[[-17.6 -23.3 -19.8  -7.7   7.3  19.2  23.6  18.2   5.0 -10.4 -21.5 -23.7]
 [ 39.7  56.2   9.0 -49.2 -50.3   7.1  56.0  41.0 -22.0 -59.7 -28.6  35.0]
 [ -0.1 -26.9 -23.7   4.0  28.6  21.8  -8.2 -29.0 -18.9  11.2  29.1  15.7]
 [-11.3  21.3  46.5  55.2  43.9  16.1 -17.2 -43.8 -55.4 -46.4 -20.6  12.5]
 [ 36.8   4.8 -42.0  30.0  16.2 -42.9  20.0  26.9 -42.2   8.9  35.1 -37.3]
 [ 47.7  14.5 -53.7   9.7  50.1 -32.1 -35.2  47.7  14.5 -54.4  10.2  49.4]
 [ 33.3  24.1  -4.5 -30.2 -29.8  -4.2  24.8  33.0  12.0 -18.4 -33.7 -20.4]
 [-41.9 -16.0  13.1  39.9  55.1  56.0  41.5  16.3 -13.9 -40.4 -55.2 -55.6]]
=>
[[ -0.1 -26.9 -23.7   4.0  28.6  21.8  -8.2 -29.0 -18.9  11.2  29.1  15.7]
 [-17.6 -23.3 -19.8  -7.7   7.3  19.2  23.6  18.2   5.0 -10.4 -21.5 -23.7]
 [-41.9 -16.0  13.1  39.9  55.1  56.0  41.5  16.3 -13.9 -40.4 -55.2 -55.6]
 [ 36.8   4.8 -42.0  30.0  16.2 -42.9  20.0  26.9 -42.2   8.9  35.1 -37.3]
 [ 47.7  14.5 -53.7   9.7  50.1 -32.1 -35.2  47.7  14.5 -54.4  10.2  49.4]
 [-11.3  21.3  46.5  55.2  43.9  16.1 -17.2 -43.8 -55.4 -46.4 -20.6  12.5]
 [ 33.3  24.1  -4.5 -30.2 -29.8  -4.2  24.8  33.0  12.0 -18.4 -33.7 -20.4]
 [ 39.7  56.2   9.0 -49.2 -50.3   7.1  56.0  41.0 -22.0 -59.7 -28.6  35.0]]

[[  0.0  15.3  17.1]
 [ -3.7   2.7   9.0]
 [ 59.9 -32.5   9.7]
 [ 13.6 -14.5 -29.0]
 [ 19.5 -12.3  -1.6]
 [-16.9  10.7   1.4]]
=>
[[ 59.9 -32.5   9.7]
 [ 13.6 -14.5 -29.0]
 [ 19.5 -12.3  -1.6]
 [ -3.7   2.7   9.0]
 [-16.9  10.7   1.4]
 [  0.0  15.3  17.1]]

[[-31.5  45.2 -45.8]
 [-60.4  60.5 -60.3]
 [  0.5  52.5 -53.3]
 [ 27.6  13.7 -15.1]
 [-35.6  47.4 -47.8]
 [ 43.6 -30.3  31.6]
 [ 10.3 -39.8  40.1]
 [ 24.9 -20.8  21.8]
 [ 48.0 -27.6  28.6]
 [ 31.4 -45.5  45.0]]
=>
[[ 31.4 -45.5  45.0]
 [ 10.3 -39.8  40.1]
 [ 43.6 -30.3  31.6]
 [ 48.0 -27.6  28.6]
 [ 24.9 -20.8  21.8]
 [ 27.6  13.7 -15.1]
 [-31.5  45.2 -45.8]
 [-35.6  47.4 -47.8]
 [  0.5  52.5 -53.3]
 [-60.4  60.5 -60.3]]

[[ 47.7  10.7  -8.0 -18.0 -13.0 -12.8]
 [ -7.3 -14.5 -40.3 -38.9  40.1 -33.5]
 [  5.2  61.0 -17.1 -21.3  -9.0 -36.0]
 [ -8.4 -41.2 -21.2 -24.3  13.1  20.2]
 [ 47.0  22.2 -20.1 -29.1 -14.4 -26.8]
 [  9.5  -8.6 -32.1 -36.3 -32.3  27.6]
 [  8.9 -37.4   1.3  10.3  -1.2  19.7]
 [ 13.4  60.9 -10.3 -18.6  14.9 -43.5]
 [ 25.8  42.1 -24.0 -29.3 -27.1   6.5]
 [-12.5  26.5 -27.9 -31.4 -22.2   6.7]
 [ -2.8 -49.1 -11.6  -2.3  48.3 -11.6]
 [-15.7 -38.4   6.9   9.6 -26.1   5.4]]
=>
[[ -2.8 -49.1 -11.6  -2.3  48.3 -11.6]
 [ -8.4 -41.2 -21.2 -24.3  13.1  20.2]
 [-15.7 -38.4   6.9   9.6 -26.1   5.4]
 [  8.9 -37.4   1.3  10.3  -1.2  19.7]
 [ -7.3 -14.5 -40.3 -38.9  40.1 -33.5]
 [  9.5  -8.6 -32.1 -36.3 -32.3  27.6]
 [ 47.7  10.7  -8.0 -18.0 -13.0 -12.8]
 [ 47.0  22.2 -20.1 -29.1 -14.4 -26.8]
 [-12.5  26.5 -27.9 -31.4 -22.2   6.7]
 [ 25.8  42.1 -24.0 -29.3 -27.1   6.5]
 [ 13.4  60.9 -10.3 -18.6  14.9 -43.5]
 [  5.2  61.0 -17.1 -21.3  -9.0 -36.0]]

[[ -0.7  -0.6 -22.2   0.9   3.7  -6.7  -0.2  -3.1   5.7  -8.9  14.0   3.2
    0.0 -15.7]
 [ 23.6  15.3 -10.8  10.4   2.8   6.6   2.7  -7.1  14.0 -13.0 -11.1  18.1
   24.7  -5.6]
 [ 24.5  -8.6   3.6 -22.9   0.8  -8.1 -17.2   0.3   9.4  -7.5  -0.6   3.4
   16.4  -0.7]
 [ -9.1   6.1 -50.1  14.8  13.0  -5.9 -39.3 -35.4  21.2  -2.3 -10.3 -16.1
    0.1   1.1]
 [  2.7  14.2   8.8  28.9  -6.3  -8.9  28.5   0.4   1.8   3.6  31.5  12.7
   -9.0 -18.9]]
=>
[[ 24.5  -8.6   3.6 -22.9   0.8  -8.1 -17.2   0.3   9.4  -7.5  -0.6   3.4
   16.4  -0.7]
 [ -0.7  -0.6 -22.2   0.9   3.7  -6.7  -0.2  -3.1   5.7  -8.9  14.0   3.2
    0.0 -15.7]
 [ -9.1   6.1 -50.1  14.8  13.0  -5.9 -39.3 -35.4  21.2  -2.3 -10.3 -16.1
    0.1   1.1]
 [  2.7  14.2   8.8  28.9  -6.3  -8.9  28.5   0.4   1.8   3.6  31.5  12.7
   -9.0 -18.9]
 [ 23.6  15.3 -10.8  10.4   2.8   6.6   2.7  -7.1  14.0 -13.0 -11.1  18.1
   24.7  -5.6]]

[[ 42.8  36.4  17.9 -28.3 -30.7  38.3   7.5  14.0  58.4 -14.2  14.4  10.5
   32.4   0.5  24.1]
 [ -5.7   9.9 -18.3   0.2  -5.8  25.5 -19.6  27.1  -0.7  -5.5  32.6  38.7
   43.1  -9.0  36.7]
 [-12.4  33.1  10.6 -31.4 -19.7  30.9  14.7 -19.0  -6.9  25.5   4.9  10.4
  -23.5  -5.0 -16.1]
 [-23.7 -33.1   0.8 -17.3 -37.1 -36.9  35.7  -0.3  -5.9   9.4  -1.6  41.4
    4.6 -13.5  35.6]
 [  0.8  29.0  -6.1 -24.9   4.9  24.1  22.0  -6.7   9.5   5.4  12.8  -9.4
  -14.7  19.2 -28.1]]
=>
[[-23.7 -33.1   0.8 -17.3 -37.1 -36.9  35.7  -0.3  -5.9   9.4  -1.6  41.4
    4.6 -13.5  35.6]
 [ -5.7   9.9 -18.3   0.2  -5.8  25.5 -19.6  27.1  -0.7  -5.5  32.6  38.7
   43.1  -9.0  36.7]
 [  0.8  29.0  -6.1 -24.9   4.9  24.1  22.0  -6.7   9.5   5.4  12.8  -9.4
  -14.7  19.2 -28.1]
 [-12.4  33.1  10.6 -31.4 -19.7  30.9  14.7 -19.0  -6.9  25.5   4.9  10.4
  -23.5  -5.0 -16.1]
 [ 42.8  36.4  17.9 -28.3 -30.7  38.3   7.5  14.0  58.4 -14.2  14.4  10.5
   32.4   0.5  24.1]]
